Here are some points, each followed by its number:
array([2.4, 0.3, -0.8, -1.6, -0.8, -1.5, -4.9, 1.2, -0.5, -1.6, -0.7, 0.5,
       0.2, -0.1, 0.4, -1.4, -1.9, 2.6, -3.4, -2.6, 0.8, 1.0, 1.0, 1.2]) 0
array([0.1, 1.1, 0.1, -1.0, -0.5, 0.5, 0.9, -0.5, 0.6, -0.8, -0.5, -0.9,
       -0.2, -1.3, 0.2, 0.4, 0.5, -0.9, 2.2, 0.2, -0.7, 0.3, -0.6, 0.5]) 1
array([-0.6, -0.7, -0.5, 1.1, 0.1, -0.2, 1.1, -0.7, -0.1, 0.3, 0.8, -0.7,
       -0.3, 1.7, -0.7, -0.6, 0.0, 0.1, 0.7, 0.4, 0.2, -2.0, -0.8, -1.1]) 2
array([-0.4, -0.4, 0.3, 0.1, -0.3, 0.4, 1.4, -1.1, 0.8, -0.3, -0.4, -1.2,
       -0.7, -0.2, 0.6, 0.2, 1.4, -1.8, 1.6, 0.6, -0.2, -0.8, -1.3, -0.5]) 3
array([-0.1, 0.1, 0.0, 0.9, -0.5, -1.0, -1.3, 0.6, -0.6, 0.1, -0.6, 1.3,
       0.0, -0.3, 0.4, -0.3, -0.3, 0.4, -2.6, -0.4, 1.1, 0.9, 0.5, -0.4]) 4
array([0.2, 0.4, -0.4, -1.0, -0.7, 0.5, -0.5, 0.1, 0.3, -2.2, 0.4, 0.4,
       -1.3, -1.9, -1.8, -1.2, 1.1, -2.0, 3.9, -0.1, -0.3, 0.5, -0.8, -0.1]) 5
array([1.7, 0.6, -0.8, -1.2, -0.8, 1.9, 0.2, 0.1, 1.3, -1.1, -0.9, -1.1,
       0.7, -2.3, 1.8, 1.1, -0.9, 1.1, -0.1, 0.0, -1.2, 0.6, 0.4, 2.0]) 6
array([-0.1, -0.2, 0.3, 0.8, -0.3, 0.5, 1.4, -1.0, 0.3, 0.4, -0.4, -1.4,
       -0.1, 0.0, 0.8, 1.0, 1.2, -1.1, 1.3, 1.0, -0.9, -0.3, -1.3, -0.4]) 7
array([-0.4, -1.0, -1.2, -0.2, 1.6, -1.1, 0.5, 0.6, -1.7, 0.3, 0.1, 3.3,
       -0.3, -0.2, 0.9, 0.3, 0.8, -0.3, -3.7, 0.7, 2.3, 0.1, 0.3, -2.1]) 8
array([0.8, 0.0, -0.9, 0.3, 0.4, -2.5, -1.4, 0.2, 0.1, -0.4, -0.3, 0.4,
       0.4, -0.1, -1.3, 0.1, -1.9, -0.3, 0.9, -1.0, 0.7, 1.2, 2.6, 2.1]) 9
array([-0.7, -0.7, 0.3, 0.6, -0.3, 0.3, 0.8, -0.6, 0.5, 0.0, 1.7, -1.3,
       -0.4, 1.2, -1.7, -0.9, 0.0, -0.4, 2.6, 0.1, -0.6, -1.4, -0.7, 0.0]) 10
array([0.4, 0.8, 0.1, -0.9, -0.9, 0.8, -3.1, 0.2, -0.7, -1.4, 0.5, -0.3,
       -1.7, 0.0, -1.4, -3.4, 1.7, 1.2, 0.7, -0.9, 0.4, 0.1, -2.5, -2.3]) 11
array([0.9, 1.3, 0.2, -0.9, -0.7, 1.2, -1.5, 0.6, 0.7, -0.3, -0.3, -0.7,
       -0.3, -1.7, -1.0, 0.2, 0.2, -1.0, 2.5, -0.7, -1.5, 2.4, 0.6, 1.8]) 12
array([-0.7, -0.6, 0.9, 0.5, 1.0, -1.5, 0.3, -0.3, 0.1, 1.3, 0.3, -0.8,
       0.5, 1.3, -1.7, 0.4, -0.9, -1.4, 2.8, -0.1, -0.2, 0.4, 1.7, 1.4]) 13
array([-0.4, 0.0, 1.2, -0.1, -0.4, 0.4, 1.2, -0.2, 0.4, -0.4, -0.3, -0.3,
       -0.1, -1.2, 0.0, 0.6, 0.5, -1.2, 1.6, 0.6, -0.4, 0.2, -0.2, 0.4]) 14
array([0.0, -0.5, -0.9, -0.4, 0.5, 0.3, -2.6, 2.5, -0.4, -2.0, 1.9, 4.5,
       -0.4, -1.5, -2.6, -1.6, -1.0, 0.7, -1.5, -1.2, 1.2, 1.5, 2.6, 0.2]) 15
array([1.6, 0.5, -0.8, -1.2, -0.5, 1.9, 0.4, -0.1, 0.6, -2.0, -1.3, 0.1,
       -0.1, -3.0, 3.2, 1.2, 0.7, 1.1, -2.3, 0.3, -0.2, -0.1, -1.5, 0.0]) 16
array([1.7, 0.5, -0.9, -1.1, -0.6, -1.5, -0.3, -0.8, 0.7, -1.9, -1.0, -1.6,
       -0.2, -0.7, -0.4, -0.9, -0.1, -0.6, 2.7, -0.5, 0.1, -0.6, -0.9, 0.6]) 17
array([-0.5, -1.0, -0.5, 1.0, 1.4, -0.5, 3.4, -0.6, 0.4, 0.4, -0.7, 0.7,
       0.1, -1.4, 0.9, 2.4, 1.1, -2.3, 1.1, 1.8, 0.5, -0.4, 0.4, 0.1]) 18
array([1.2, 0.9, -0.6, -1.3, -0.6, 2.7, 0.2, 0.0, 1.2, -0.6, -1.1, -2.1,
       0.5, -2.2, 1.8, 1.0, 0.0, 0.8, 0.6, -0.2, -1.9, 1.3, -0.3, 1.8]) 19
array([0.3, 0.2, 0.1, -0.3, -0.8, 0.8, 1.6, -1.2, 0.1, -0.2, -1.3, -1.6,
       0.0, -1.0, 1.8, 1.1, 2.0, -1.3, 1.3, 1.2, -0.9, -0.3, -2.5, -0.7]) 20
array([-0.6, -0.8, -0.5, 0.5, 1.2, -0.1, 2.3, -0.6, 0.0, 0.0, 1.3, 0.4,
       -0.3, 1.9, -0.5, 0.0, -0.4, 0.7, -0.8, 0.9, 0.8, -3.4, -0.4, -1.7]) 21
array([-0.3, -0.5, -0.1, 0.4, -0.2, 1.1, 2.2, -0.9, 0.5, 0.5, 0.0, -0.5,
       -0.1, -0.6, -0.9, 0.8, 0.8, -1.5, 3.6, 0.8, -0.8, 0.1, -0.2, 0.2]) 22
array([-0.6, 0.0, 1.5, 0.4, -0.3, 0.5, 2.0, -0.2, 0.5, -0.3, -0.9, 0.4,
       0.2, -1.7, 1.5, 1.8, 0.4, -0.7, -0.3, 1.1, 0.0, -0.1, 0.1, 0.2]) 23
array([1.7, 1.5, -0.7, -1.0, -1.0, -1.9, -4.3, 0.4, -0.5, -0.1, -0.4, -0.8,
       0.6, 0.9, -0.4, -1.5, -1.8, 1.8, -0.6, -2.4, 0.0, 1.8, 1.3, 1.7]) 24
array([1.5, 0.2, -0.9, -0.1, -0.1, -3.7, -3.3, 0.0, -0.7, 0.1, -0.9, -0.8,
       0.3, 1.1, -1.1, -1.1, -1.1, -1.0, 1.4, -1.6, 1.0, 1.9, 1.3, 1.6]) 25
array([-0.6, 0.5, 1.4, 0.2, -0.5, 0.0, -1.2, 0.0, 0.2, 1.4, 0.4, -1.8,
       0.6, 1.5, -0.6, -0.3, -1.3, 1.1, 0.6, -0.8, -1.0, 0.2, 1.0, 1.4]) 26
array([-0.7, 0.5, 1.7, -0.4, 0.1, 1.5, 1.4, -0.4, 0.5, -0.1, -0.7, -0.4,
       -0.4, -0.9, -0.2, 0.5, 0.7, -0.6, 2.1, 0.8, -1.2, 0.1, 0.3, 1.7]) 27
array([-0.8, -0.3, 1.6, -0.3, -0.5, 0.0, -0.8, 0.6, -0.7, 0.8, -0.5, 0.7,
       0.1, 0.0, 1.2, 0.3, 0.0, 0.5, -2.4, -0.2, 0.5, 0.5, 0.0, -0.3]) 28
New points follow, each followed by the numbers of its three nearest points above, nearest first.
array([-0.8, -1.0, -0.2, 1.9, 0.6, -0.2, 0.5, -0.2, 0.1, 1.3, 0.5, -0.8,
       0.4, 1.6, -0.7, 0.2, -0.5, 0.1, 0.7, 0.1, -0.5, -0.5, 0.7, 0.3]) 2 13 10
array([-0.7, -0.7, -0.1, 1.2, 0.1, 0.8, 1.5, -0.5, 0.4, 1.0, 0.1, -1.3,
       -0.1, 0.6, 0.3, 0.4, 0.4, -0.5, 1.2, 0.4, -0.8, -0.3, -0.1, 0.1]) 7 3 14
array([-0.7, -0.3, 1.2, 0.5, -0.3, 0.2, 1.1, -0.5, 0.5, 0.3, -0.3, -0.2,
       0.1, -0.3, 0.2, 0.7, 0.3, -0.6, 0.4, 0.6, -0.3, -0.4, 0.1, 0.1]) 14 23 7
array([-0.6, -0.6, 0.5, 0.2, -0.4, 1.0, 1.5, -0.8, 0.6, 0.1, 0.0, -1.2,
       -0.4, -0.7, -0.6, 0.4, 1.3, -1.9, 3.7, 0.8, -1.1, 0.2, -0.9, 0.2]) 22 3 14
array([0.9, 1.1, 0.4, -1.7, -0.7, -2.8, -1.4, -0.4, -0.2, -1.3, -1.3, 0.6,
       0.2, 0.2, 0.3, -0.8, -0.8, 0.7, -0.8, -0.9, 1.4, 0.6, 0.6, 0.1]) 4 9 24
array([0.3, 0.2, -0.4, -0.8, 0.5, 2.8, 2.4, -0.4, 0.7, 1.4, 0.4, -1.7,
       0.3, -0.2, 0.7, 0.7, 0.8, 0.1, 1.2, 0.9, -1.9, -0.7, -0.9, -0.4]) 7 3 22
array([0.3, -0.3, -0.7, 0.6, 0.4, 2.0, -0.4, 0.2, 0.6, 1.2, 0.8, -1.8,
       0.7, 1.1, 0.0, -0.1, -1.1, 1.7, 0.4, -0.5, -1.7, -0.2, 0.7, 1.1]) 26 10 2
array([0.6, 0.3, -0.7, -0.6, 0.0, -1.3, -1.9, 1.3, -0.3, -1.9, 1.9, 2.8,
       -0.8, -0.1, -3.5, -2.1, -1.4, 0.1, 0.7, -1.2, 1.5, -0.1, 1.9, -0.1]) 15 9 4
array([-0.7, -0.8, -0.5, 0.4, 1.2, 0.5, -0.3, -0.5, -1.0, 1.7, 0.3, -0.5,
       -0.4, 2.0, 0.4, -0.7, 1.8, -0.3, -1.1, 0.4, -0.1, -0.3, -2.5, -2.4]) 2 7 3
array([-0.7, -0.8, -0.5, 0.9, 0.8, 1.6, -0.1, 1.6, -0.1, -0.5, 2.0, 3.0,
       -0.4, -0.5, -1.9, -0.6, -0.7, 0.8, -1.3, -0.1, 0.6, 0.0, 1.6, -0.5]) 15 4 28
array([0.0, 0.9, 0.1, -0.9, 0.0, 1.8, -1.1, 1.4, 0.9, -0.5, 1.3, 0.7,
       0.0, -1.7, -0.9, -0.7, -0.3, 0.3, 1.1, -0.6, -1.1, 1.4, 0.7, 1.1]) 12 1 14
array([2.0, 1.7, -1.0, -1.4, -0.4, -1.5, -2.8, 0.4, 0.1, -0.4, -0.7, -1.0,
       0.6, 0.6, 0.1, -0.6, -1.7, 1.1, -0.4, -1.8, -0.1, 1.4, 0.9, 2.3]) 24 25 9
array([-0.6, -0.5, 1.1, 0.3, -0.4, 0.1, -0.7, -0.3, -0.3, 0.7, -0.2, -0.3,
       0.1, 0.7, 0.6, -0.5, 0.8, 0.1, -0.4, 0.1, 0.1, 0.0, -1.1, -0.8]) 28 2 7
array([0.5, 1.5, 0.2, -1.1, -1.0, -1.1, 0.8, -0.8, 0.9, -0.5, -0.9, -0.9,
       0.2, 0.0, 1.0, 0.9, -0.5, -0.2, 0.9, 0.3, -0.5, -1.1, -0.2, 0.8]) 1 14 17
array([-0.8, -1.1, -0.9, 1.4, 2.2, 0.6, -0.5, 0.6, 0.2, 2.1, 1.3, -0.4,
       0.4, 1.3, -2.0, -0.1, -0.8, -0.2, 1.7, -0.4, -1.1, 0.9, 2.2, 1.2]) 13 26 10
array([-0.7, -1.1, 0.1, 1.4, 0.4, 0.4, -1.1, 0.3, -1.0, 0.7, 0.6, 0.4,
       -0.4, 1.5, -0.9, -1.4, 0.4, 0.4, -0.7, -0.3, 0.1, -0.1, -0.7, -1.4]) 2 4 28
array([-0.2, -0.5, -0.7, 0.3, 0.3, -0.8, -1.3, 1.3, -0.8, 0.1, -0.6, 2.6,
       0.2, -1.0, 1.1, 0.5, -0.6, 0.5, -3.8, -0.4, 1.3, 1.7, 1.6, 0.2]) 4 28 8
array([-0.5, -0.3, -0.2, 1.0, 0.1, -0.3, -0.1, 0.8, -0.1, -0.4, 0.4, 1.8,
       0.1, -0.6, -0.4, 0.4, -0.9, 0.3, -1.2, -0.1, 0.7, 0.3, 1.6, 0.4]) 4 28 9
array([-0.6, -0.8, -0.2, 1.2, -0.1, -0.1, 0.9, -0.9, -0.3, 1.0, -0.1, -1.3,
       0.0, 1.1, 0.4, 1.0, 1.0, -1.2, 1.5, 1.2, -1.2, -0.4, -1.6, -1.1]) 7 3 2
array([-0.5, 0.3, 1.3, 0.1, -0.2, 0.4, 0.3, -0.3, 0.0, -0.2, -0.8, -0.2,
       -0.1, -1.5, 0.5, 0.5, 1.2, -1.3, 1.2, 0.3, -0.5, 1.2, -0.3, 0.5]) 14 1 27
array([0.1, 1.0, 0.5, -0.8, -0.5, -1.9, -0.9, 0.0, -0.1, 0.0, 0.7, -0.8,
       -0.1, 1.8, -1.9, -1.0, -1.3, 0.6, 1.5, -1.4, 0.3, -0.7, 1.1, 0.5]) 26 13 9
array([-0.6, -1.1, -1.2, 0.0, 2.3, -0.4, 0.7, 0.8, -1.2, 2.4, 0.6, 2.8,
       0.0, 0.7, -1.1, 0.7, 1.0, -2.0, -0.7, 0.7, 0.8, 1.4, 1.2, -1.0]) 8 4 18
array([0.6, 0.6, 0.8, -0.7, -0.5, -1.8, -1.3, -0.2, 0.4, -0.4, -1.1, -0.8,
       0.4, -1.1, -0.2, 0.5, -1.2, -0.8, 1.7, -0.8, -0.1, 1.7, 1.6, 2.2]) 9 12 25
array([1.3, 0.9, -0.7, -1.3, -0.7, 0.3, 0.8, -0.5, 1.1, -1.6, -1.2, -1.1,
       -0.2, -2.1, 0.8, 0.6, 0.4, -0.9, 2.0, 0.3, -0.6, 0.3, -0.6, 1.2]) 1 17 14
array([-0.5, -0.9, -0.6, 1.0, 0.2, -0.9, 0.1, -1.0, -0.7, 0.9, -0.3, -0.9,
       -0.3, 2.3, 0.8, -0.8, 1.1, 0.1, -1.0, 0.4, 0.8, -1.6, -2.6, -2.4]) 2 21 7
array([-0.6, -1.1, -0.5, 1.2, 0.8, 0.5, -0.7, 0.4, -0.9, 0.3, 1.1, 1.1,
       -0.7, 1.1, -1.3, -1.4, 1.0, -0.2, -0.3, -0.1, 0.4, -0.3, -1.0, -1.9]) 2 10 4
